Each path below is one point turned by a fixed rotation once a step. After each direction that follows a path, write how fast that rotation turns it, in degrees each step (0 if it stays still).
Each turn is a multiple of 5 degrees from 10 to 175, or 0.
Each row of a path follows its step; steps can be skipped.
path 1
step 2: [ -4  12  21  26   4 -21  17  10 -16 -23 -10  -6   1  18  38   7  -1  49
 -19  30 -47  10 -38  -6 -17 -24 -21  21 -20  11 -48  33  31 -51 -25  45
  11   7 -14 -30  -2 -23  44  -8  40 -10 -51  15  19]
step 3: [ 25  30  12  24 -13   5  27 -28  -2 -29  42   4  -2  32   3 -32  13  31
  27  -5 -14   8  18  22 -68  24  56  -3  24  -5  18 -26 -28  15 -28 -25
  -4  -6  19  38  21 -10 -24  22  58 -14 -20 -39  13]
step 6: [-41  59  29  34   8 -22  49  39 -19 -23  19 -16   6   3  46  42  -7   8
 -35   8   6 -25 -39 -16 -24   6 -11  13   0 -34 -17  15  40 -19  -4 -38
  27 -29 -20  -4   0  -8  56   6  -5   4 -10  21  17]
step 7: [ 68  24 -30  16  23 -15  15 -11  -9 -14 -17 -11   5  25 -40  -7  19  -6
 -31  27   1  12   6  12 -81   6  18   6  16   6 -28  27 -58   8 -53 -16
 -11 -22  23  22  34 -38  -1   3  16  -8  15 -11  -6]
step 9: [  2  11 -58  26 -11 -29   1 -36   6  -2 -23  32 -18  17  23 -35  40  35
 -10 -19   5  21 -45  33  30 -13 -10  -6  32  13  12 -48   1  14 -49  22
   5 -14 -20   7  16 -43  13 -10 -18  -4 -22  47 -41]
step 10: [-44  48  47  18   9   5 -15  32  10 -34  -3   8  27 -19  12 -16 -13   4
  -1 -28 -28 -10 -28  11 -59  14  40 -16  15 -47  16  35  19   4 -21  -5
  -4   1 -36 -27  -1  -8  27   7 -31  27 -57   5  24]
step 12: [  6  13 -33  35  18  73   7 -13 -44   1  23  27  13  13   0 -24   5 -15
  -2   4   4 -35  16   6  -3   4  -2  22  -3 -16  35  30   8 -58 -11   0
   5  22  20  34  21  47  28 -31  28  19 -62  -2  -3]
step 13: [  7  -2 -51   1  10 -32  12   6  -9 -14  40  -2 -26  30  51 -29  35  49
   4   0   7  -3 -39  31 -17 -64 -27   6  11 -17 -29 -39  12  -5  10  41
 -47 -30 -18  -3   8 -19   7  20  20  17 -12  12   6]
step 15: [ 36  62 -12 -37   5   4  -3  29  17  13  -9   3  14 -13  28 -18   1 -36
 -40  17   4  16 -19  30 -31  30  -4  -4   8  57 -29 -11  57 -11  -5 -14
 -32   5   2   8  40 -30  50  20  23  13  36 -26  -4]
Speeds:
[-19  -5   6  -3  -4   4   6   6  -4 -11 -12  -6   3 -10   6 -16  10   0
   6   6  -7   8   0   3 -12   1  -1   5  -3   2  -4   0  -2  -6   3   9
  -7   2   5  16   9   8  -2  -2 -11   2   9  -8  -5] | 145
[ -5  -9   0  -1  -1  -3   6  -1   0  -6  -3  15  -8  -1  12   9   2  -2
   8   0  -4 -10  -1  -1   7  -1   3   3  -6  -1  -4 -13  -6 -15  -7   6
  -7  -9 -15  10  -7   1  12   0   1 -12 -11  14  -1] | 100
[  8 -11  -4  -8   4 -13 -12   5  -3  -5   2  -4   4 -14  -7   3  -6  14
   7  -1  -3  -5  -6  -2 -12  -4   0  -7  -6   1   2   7  -8  -5   6  21
  -3  -1 -13 -10   2   3  -2   3   6   0   1  -6  12] | 130
[ -3 -11  -3  -2  -6 -11  -2  -1   4   5   8 -12   3  -7   8  -3   5  -4
 -13  -2  -5   8 -17   5  -2  -3  -4  -6  -7   5  -7  -3 -12 -11   8 -18
  10  -2   1  -2  -5   3  -6  -9   8   5  -1  12  -5] | 155
[ 12   1   2  -8   5  -2   8  -2  -3  -9  -4   1  22   2   3 -12   8   0
   7   2  -6   5   3   7   6   4   2   4   7  -6  -5  -7  -2  11   2   1
   6   7  -4 -13  -9  11   6 -18  -2  -7  -4   5   9] | 40
[  1   5  -1 -11  -6  -3  -5  -4  -1   0   3  -9 -10  14   5  -4   4   2
   6  -6   8   2   5  -8  -4  10  -7 -10  17   0   0   2 -17  -5 -10   0
 -11   4 -11  -4   7   3  -4 -11   3 -10   6  -2 -13] | 170
